In the rows, zero is written as 128.
A state moves one step at a time under one of 6 hidden systems, and each row is a state written as 22 numbers. Each run below is a few steps of one system.
trace 1, dolug:
[[133  76 121 121  84 104 115 119 135 146  58 138 147  87 134 175  50 140
  173  74 163 154]
 [164  59  94  98 130 106 126 133 161 108 134 138  60 118 148  70 142 157
   87 152  70  95]
 [ 90 158 149  62 194 140 185 143 126 133 143 175 140 160 129 145 107 112
  100  55 121 153]
 [105 105 172 130 163  89  80 135 113 153 140 129 159  99  77  86 205 136
  163 179 153 144]
 [157 162 135 196 160 146  96 122  93 132 162 107 135  93 154 193  75 144
  119 137  68 136]
 [116 120 132 123  87 107 184 124 134 135  59 118  89  88 142 144 124 165
  204 103 155  77]
 [127  99  72 139 173  92 147 106 166  90 145 160 124 178 160  75 100  96
  111 171 106  98]
 [ 98 220 148  49 132 119 153 146  94 166 149 111 130 126 130  96 109 123
   98 115 137 179]
 [161 154 170 158 152 146  90 124 112  72  96 143 172 134  80 120 206 164
  159 147 145 112]
 [112 103 114 176 101  93  95  70 123 131 115 115 160  95 147 187  47 118
  117 144 114 172]
 [116 132 112 100  69 134 166 148 120 131 101 116  40 107 144 107 143 194
  109 129  84  72]]
trace 2, ranu, 11 rows:
[[131 160 159 109 145 154 164 142 117 139 146 103 117 106 127 151 158 127
  137  96 132 130]
 [129  87 131 181 142 130 110 113 136 114 135 125 156 131 108 139 158 111
  147 150 140 118]
 [141 147 103 150  97 138 140 122 128 147 142  90 106 123 163 141  77 110
  121 132 119 124]
 [141 124 109 102 127 140 159 156 146  99 114 129 117 139 127  97 168 131
  154 114 150  90]
 [129 115 136 131 146 126 127  95 134 135 130 136 171 164 107 109 101  79
  117 127 149 159]
 [148 153 130 108  88 145 115 140 109 145 153  74 109  98 126 118 151 132
   99 136 123 145]
 [159 121 140 150 145 169 140 124 138  76 105 146 141 142 115 159 159 138
  138  98 126  99]
 [ 92  80 117 142  88 115 138  90 148 156 128 116 131 137 130 148 104  87
  115 133 147 146]
 [148 148  99 119 117 166 130 178 115 141 162 114  90 149 137  91 136 132
  101 129  97  98]
 [134 139 154 113 167 152 156 132 148 108 118 146 169 146 119 154 153 101
  160  81 180 136]
 [133  78 119 159  87 120  76 110 128 164 148  90 145 120 108 117 124  96
  114 168 143 162]]
trace 3, dolug, 11 rows:
[[156 183 110  57 127  97 148 116 186  90 130 147  82 152 185  65 147 128
  113 164 156 120]
 [111 177 115  85 157 127 114 155  82  82 110 151 221 164  88  87 113 128
  107 105 132 166]
 [157 140 201 135 106 113  56  70 118 135  97 129 137  96  98 135 147 169
  109 165 130 176]
 [103 104  99 153 101 130 126 127 107  69 100 140 127  82 140 207 121 183
  108 112  71 107]
 [ 73  89 134 125 112 100 152 110 156 171  93 193  67 163 137 124 100 149
  135 130 121  92]
 [ 88 165  96  84 170  96 118 173 149 119 187 168 113 141 171 110 156 125
  112 155 124 131]
 [130 189 160 122 163 132  83 173  85 158 115 159 165 141 102 106 109 157
  167 117 141 144]
 [184 130 146 151 135  94  68 102 142  95 102 129 143  69 150 157 124 162
  167 154 137 148]
 [129 100  90 122 113 102 150 123 104 101  81 129 115  95 140 131  52 172
  121 108  72 110]
 [108 128 151  73 153  96 180  96 163 118 106 179  78 148 144 101 136 150
  113 127 115 110]
 [ 58 154 123  96 183  83 122 143 108 110 158 162 177 137 118 109 150 124
  114 149 119 155]]
trace 4, ranu (11 x 22):
[[133  99  92 157 118 134 117 170 127 132 113 159  89 105 168 185  65 174
  147  90  83  90]
 [104  83 115  87 164  84 157 146 178 157 123 187  89 139 162 109 116 123
  171 115 153 108]
 [124 126 121  99 196  88 105 161 104 170 170 133 156 125 121  66  97 109
  127 141 107 166]
 [173 184 188 116 173 122 114 130 102 137 133  99 129  61 129 133 152 161
  164 130 126 151]
 [138  88 133 172 142  89 116  77 134  70  96 122 151  72 130 165 137 153
  154 157 110 117]
 [105 121 106 144 103  95 173  88 123 146 105 118  76 120 155 117  61 148
  117 149  81  98]
 [ 83 170 118  77 167 105 189 151 127 110 131 157 104 153 138  76 160 143
  131 134 117  90]
 [ 81 163 165 137 171 100 113 112  95 146 131 145 193 152  86 105 130 112
  146 151 151 162]
 [136 197 145 152  89 118  65 123 100 138 135  98 126  84 143 148 138 168
  124 181 120 150]
 [136 138 111 143 110 123 127 129 131  55  59 161 129 113 146 168 120 192
  159 112 115  83]
 [ 71  86 114 111 105  73 140  87 157 149  86 182 113 159 137 112  80 126
  121 143 138 129]]
trace 5, penu, 11 rows:
[[162 130 201 211 126 147 134  62 139 167 130  77 109 123 103 132 179 107
  176 178 159 101]
 [146 112  45 202 103 131 124 122 116  57 145  73 160 115 154 143 113 106
  124 169  98  94]
 [124 145  99 126  61 154 198 134 138 141  89 114  76 178 137  83 113 125
  149 117 150  59]
 [137 129  91  91 146 134 126 141 173  91 160 139 160 193 129  72 175  65
  110 145 177 137]
 [137 143 143 130  70 166  80 137  83 176 118  96 170 156  72  92 109 110
   97 122 150 173]
 [191 120 166 147  96 193 104 116 145  86 117 109 121 120 109 173 205 144
  113 112 140 119]
 [104  36  77 161  99 154 149 123 134 106 123 124 148 143 118 172 101  95
  102  89 108 112]
 [121 138 113 106 102 170 158 158 143 171 176 122  50 167 151 113 134 113
   75 120 100 105]
 [133 155 130 121 187 181 136 189 112 122 162 146 173 178  99 115 161  95
  144  86 147 119]
 [174  81 156 177 120 159  75 124 132 205 148 100 139 134  99 130 113  82
  151 129 160 157]
 [214 129 100 148 106 178 114 152 114  92 146  67 113  87 145 149 132 142
  106 115  87 115]]
trace 6, Nif (11 x 22):
[[ 98  82 171 142 153  64 120  86 123 145  85 155 131  80 111 137 121 169
  169 145 119 133]
 [115 142 118 141 146  66 106  86 143 120 154 134  98  92 184 141  94 145
  104 191  83 141]
 [ 74 178 121  91 160  69 181 130 102 115  94 151 132 104 152 118  81 162
  158 122 112 119]
 [109 140 144 124 174  61 112  78 150 125 116 174 148 159 128  70 117 115
  142 192 148 143]
 [104 183 128 112 126  78  97 103  82 112 128 104 180  84 126 122  90 142
  100 163 108 193]
 [106 167 159 117 133  84 141  79 117  62  57 169 134 123 116 118 143 197
  135 152 112 108]
 [ 62  98 104 124 115  62 111  63 154 108 114 176 152 147 146 138  83 116
   82 167 121 167]
 [ 53 188 129  83 121  79 118 138  74 143 124 146 118 116 126  87 109 186
   86 163  75 147]
 [ 72 185 171 108 188  86 121  98 141  83 102 218 162 156 128 151 153 158
  138 142 144 142]
 [ 71  96 130 129 103  43  44  97 117 149 100 159 171 100 112 126  91 147
  127 181 136 190]
 [117 213 143  93 128  84  92 113 107  88 109 164  97  94 166 132 113 223
   81 171  60 143]]
trace 7, nabi (11 x 22):
[[148 132 140 160 180 121  96 119 185 182 167 179 106 189 163 112  99  83
  155 161 162 126]
 [148 158 103  94 131 131 102 199  95 141 171  62 174  76 127 110 150 104
  160 117 162 168]
 [239  99 140 167 134 157 108 112 141  94  72 131 120 136 111 104 119 151
  168 120 123  83]
 [129  84  95  73 104 117 188  92 161 102 134  85 131 102 153 149 108  77
   85  92 145 167]
 [117 118 145 127 124 156 156 143  82 167 130 115  89 159  75  51 147 150
   92 133  72  89]
 [128 166 182 138 193 162 161 100 167 132 168 155 131 166 146 183 156  81
  132 104 158 140]
 [ 94  89 113 176  91 124 102 149  91 167 152  56 166  91  87 119 170 102
  161 163 156 132]
 [208 181 110 183 116 176 120 125 142 111 131 113  87 153 180 147  79 135
  127 135 101  90]
 [ 96  93  79  71  97 132 197 166 154 114 107 120 139 136 134 128 151  92
  159  67 190 109]
 [159  93 134 142 122 136  83 108 133 182 142 135 116 194  94  39 101 100
   82 166 114 141]
 [164 205 164  84 153 192 143 162 117 118 173  98 139 112 134 173 165 117
  105  68 140 166]]
trace 8, nabi:
[[135  97 137 122 161  74 193  72 115 131  98  97 124 126  93  21 119 117
  145 171 109 104]
 [134 220 164 105 175 121 189  70 120  97 154  95 136 135 139 102 139 105
   96 154 117 146]
 [ 90 156 156 160 126 129 169 103  92  96  97  98 177 130  74 116 190 130
  166 145 154 101]
 [123 164 122 186  81 123 118  54 144 105 120 109 137 156 147 149 107 108
  106 186 141 130]
 [ 79 192  85 107  61 148 155 166  99  99 115 108 133 142 136 133 137 144
  115 117 135 106]
 [115 125 133 137 107 142 104 118 155 129  86 201 130 214 114 114 127 132
  128 132 161 107]
 [100 150 119  91  91 128  76 142 126 145 158 126 161 125 130 148 125 108
   81 127 154 201]
 [159 130 146 147 112 171  77 170  93 122 102 149 125 124  97 143 147 189
  131 110 100 107]
 [125  72 119 125 123 120 122 103 180 112 119 163 125 115 161 204 106 116
  125  96 145 146]
 [ 90  90  98 111  99 109 116 165  94 173 148 110 103 101 118  95 111 148
  100 142  82 131]
 [156 165 160 116 201 146 134 146 144 133 136 184  94 149 153 140 119 152
  141 102 107 108]]
trace 9, Voma, 11 rows:
[[101 111 136 119 152 136 167 124 126 173 158 118 130 154 111 112 116  81
  116 108 133 140]
 [135 154 142 136 139 149  89 152 106 153 177 103 143 124 114 124 159 118
  113 145 125 155]
 [168 129 144 173 135 157 105 131 125 114 117 118 153 114 122 167 143 134
  171 114 145 118]
 [153  78 101 157  94 120 131 110 158 130 118 106 103 121 147 123 114 113
  148 145 139 104]
 [139 154  94 117 120 151 172 147 118 128 144 103 104 148 148 100 101 113
  105 114 105 103]
 [133 137 160 103 146 162 163 131 124 151 139 117 143 158  95 104 157  96
  128  96 160 137]
 [147  99 130 158 128 141  73 120 121 136 157 105 169 125 102 127 141  98
  108 151 133 166]
 [167 132 127 164  95 166 112 138 110 115 121  92 116  95 132 174 130 154
  132 114 107 109]
 [142  86 116 150 120 147 174 116 166 116 117 128 102 150 135 132 145 107
  151 116 147  76]
 [114 119  89 127 119 137 142 141 128 172 171 104 121 161 139  99  88  73
   99 130 123 137]
 [157 178 154 108 135 185 124 173 101 146 157 103 134 134 110 118 167 125
  123 100 133 137]]
trace 10, Voma:
[[ 92 114  97 146 114 122 113 155 125 149 130 163 116 165 135 116 100 137
  125 139 112 104]
 [125 175 136  87 127 141 122 157 146 141 140 152 106 141 156 139 131 135
  122 107 149 142]
 [128  94 122 108 151 114 103 156 129 123 116 155 163 129 105 107 141 129
  150 115 146 139]
 [162 119 136 121 131 115  90 110 136 132 123 135 116 103 147 137  93 147
  106 136 103 155]
 [121 118 122 103 137 122 163 139 123  96 114 119 115  91 134 141 150 157
  137 108 111 109]
 [110 102 146 137 165 109 150  95 139 149 127 154 115 151 120 112 112 116
  128 138 115 121]
 [ 95 163 125 112 131 110 123 140 109 145 163 108 130 101 144 138 132 124
  115 144 122 155]
 [133 154 158 145 153 132 116 139 109 120 105 148 142 131 109 122 151 158
  166 129 130 107]
 [130 113 123 136 117  92 111  89 163 123 113 135 133 117 152 140 107 113
  145 150 157 145]
 [114 150  95 114 102 114 133 151  97 119 114 114 116 113 136  99 107 160
  120 140  98 110]
 [131 159 164 102 154 138 163 102 143 115 105 159 124 157 122 125 138 130
  127 105 143 123]]
trace 11, Nif:
[[137  99 101 154 168 127 158 133 112  93 160  97 129  91 138 140 133 126
  123 129  75 103]
 [114 141 155 155 131 136 185  96 131 167 118 116  98 144 133 134 104 112
  156 122 137  97]
 [116 129  88 147 133 116 128 149 129 124 168  97 145 131 143 105 147  93
  146 165 146 114]
 [157 181 139 154 125 158 131 134  97 137 111 110 149 148 119 121  95 131
  148 116 131 119]
 [143 127 115 120  90 132 134 116 154  94 110 112 139 135 131 122 165 109
  138 137 178 123]
 [149 105  97 141 106 154 117 136 110 120 123 119 141 149 114 114  96 124
   93 115 101 125]
 [120 152 146  96 103 160 165 129 136 133 131 116 104 143 124 131 165 125
  104 107 140 122]
 [112  84 116 144 143 145 121 153 128 125 143 141 156 148  99 133 155 109
  132 118 129 118]
 [140 140 153 150 101 159 100 131 121 174 143 110 108 127 127 148 128 127
  117 129 129 138]
 [135 129 108 127 124 146 136 167 136  97 130 125 122 109 145 154 160 144
  151 109 134 103]
 [153  92 125 143 125 143 121 130 150 156 120 147 115 157 129 124  91 109
  142 110 140 116]]
trace 12, penu (11 x 22):
[[149 109 129  72 197 138 158 143 139  84 107 174 173 125 129 164  98 122
  132  37 130 156]
 [105  50 166 101 139  95 120 114 129 219 155 116  91  84 107 110 122 120
  108 130 108 172]
 [163 197 158 133 193 152 129 130  89  90 158 121 124 108 138 141 126 166
   92 125  52 127]
 [ 87  92 157 170 165 111 189 112 119 157 108 120 143 101 106 161 135 113
  212 107 156  98]
 [148 113  92 167 145  86  93 109 151 139 175 120  91 122 178 100  93 114
  109 208  88 122]
 [129 229 113 100 121 136 182 164  80 106  99  98 142 116 142 107 109 154
  168 101 138 103]
 [140  65 150 129 158  89 118  94 179 125  97 166 141 148 106  81 168 106
  182 159 187 117]
 [138 163  96 119  82 106  90  96 105 121 145  80 154 106 149 122  64 116
   62 165 103 190]
 [116 164 166 103  95 154 168 145 100  94  67 127 103 113  92 127 204 199
  150 105 126  75]
 [ 98  57 118 157 162  97 125  64 191 100 129 189 165 179 137 163 115  71
  118 144 155 146]
 [ 74 179  99 107  53 119 101 165  79 186 169  81  96  97 147 121 105 150
   75 158  95 160]]

Which system made each of these runs?
trace 13 (2 x 22):
[[130  54  96 148 133 153 124 141 187  94 145 168 115 150 152 191 150 107
  123 104 133 103]
 [104 119  81 102 106 148 132 181 116 185 165 125 103 149 148 120  69 106
   92  97 105 140]]
 | penu
trace 14:
[[201 132 155 127 196 137 131 119 126  81 136 105 152  76 130 153 142 134
  150 100 114 139]
 [151  55 143 152 110 108 162  69 146 138  91  94 114  89 119 135 110 118
  158 124 133 118]]
 | Nif
trace 15, 2 rows:
[[ 44 163 127 116 128 112 156 120  70 113 124 121 183 106 111 177 101 138
  101 102 102 165]
 [108 140 173 171  98 129  91 123 127 169 115 154  75 140 112 123 178 177
  150 180 127  88]]
 | ranu
trace 16 (2 x 22):
[[ 94 141 170 127 146 120 156  79 143 152 129 149 130 140 132 169 110 107
  127 115 144 156]
 [ 96 114 102 142 102 119  97 165 102 144 160 105 117 108 120 110 161 143
  114 166 103 119]]
 | ranu
trace 17:
[[133  77 125 124 118 136 113 115 144 152 158 130  89 136 127 118 133 119
   68 140  88 136]
 [120 141 134 110 161 164 169 166 111 134 153 128 118 124 130 157 139 126
  125  72 108 115]]
 | ranu
trace 18, 2 rows:
[[ 95  86 105 203 221 111 163 139 126 146 195 127 138 131 143 147 120  80
  174 146  99  86]
 [131 193 142 131 144 114 170 143 108 213 164  68  88  96 159  99  99 106
  184 145 147 122]]
 | dolug
trace 19:
[[117  57 103 109  94 160 123 169 136  92 116 135 138 116 103 159 189 144
  115  81 130 114]
 [120  54 137 147 140 144 100 121 155 188 156 161 110 163 118 140 101  93
   99 115 119 146]]
 | dolug
trace 20 (2 x 22):
[[126 144 178 109 157 161 118 146 106  81  85 173 177 139  72 146 188 171
  142  82 139 126]
 [106  59 137 177 129  73  61  74 143 143 128 144 154  95 125 163  98 124
  126 176 123 172]]
 | dolug
trace 21:
[[121  85 125 166 157 128 164 116 132 128 117 140 104 117 135 157 108 142
  152 117  91  81]
 [ 91 121 110 111 137  90 161 122 149 162 160 120  97 119 163 118 115 101
  136 148 136 128]]
 | nabi
trace 22, 2 rows:
[[163 107  91 146 188  93 115  84 156  56 154 135 161 143 153 104 106  98
   97 176  95 134]
 [ 99 157 151 109  86 128 173 127  72 180 104  77 107  69 115 150  89 159
  133  90 108 141]]
 | Voma
trace 23, 2 rows:
[[ 60 146 141  91 133 124 159 134 136 101 136 159 137 125 134 178 178 134
  117 106 145 135]
 [ 90 104 132 183 119 130  78 139 102 176 133 149 144 155  92 124 117 131
  132 156 118 125]]
 | ranu
trace 24, 2 rows:
[[ 87  73 129 139 131 111 126 124 136 121 127 148 123 131 102 117 179 136
  126 150 123 106]
 [102 150 131 147 146 133 117 135 123 164 174 137 112 140 151 155 102 115
  105 132 105 143]]
 | dolug
trace 25:
[[ 63 137  57 114  45  98 101 164 122  81  90 130 187 127 134 137 144 132
  153 142 190 130]
 [176 152 138 129  87 149  68 124 134 154  74 183 112 200 119  74  68 156
  109 138 131 126]]
 | ranu
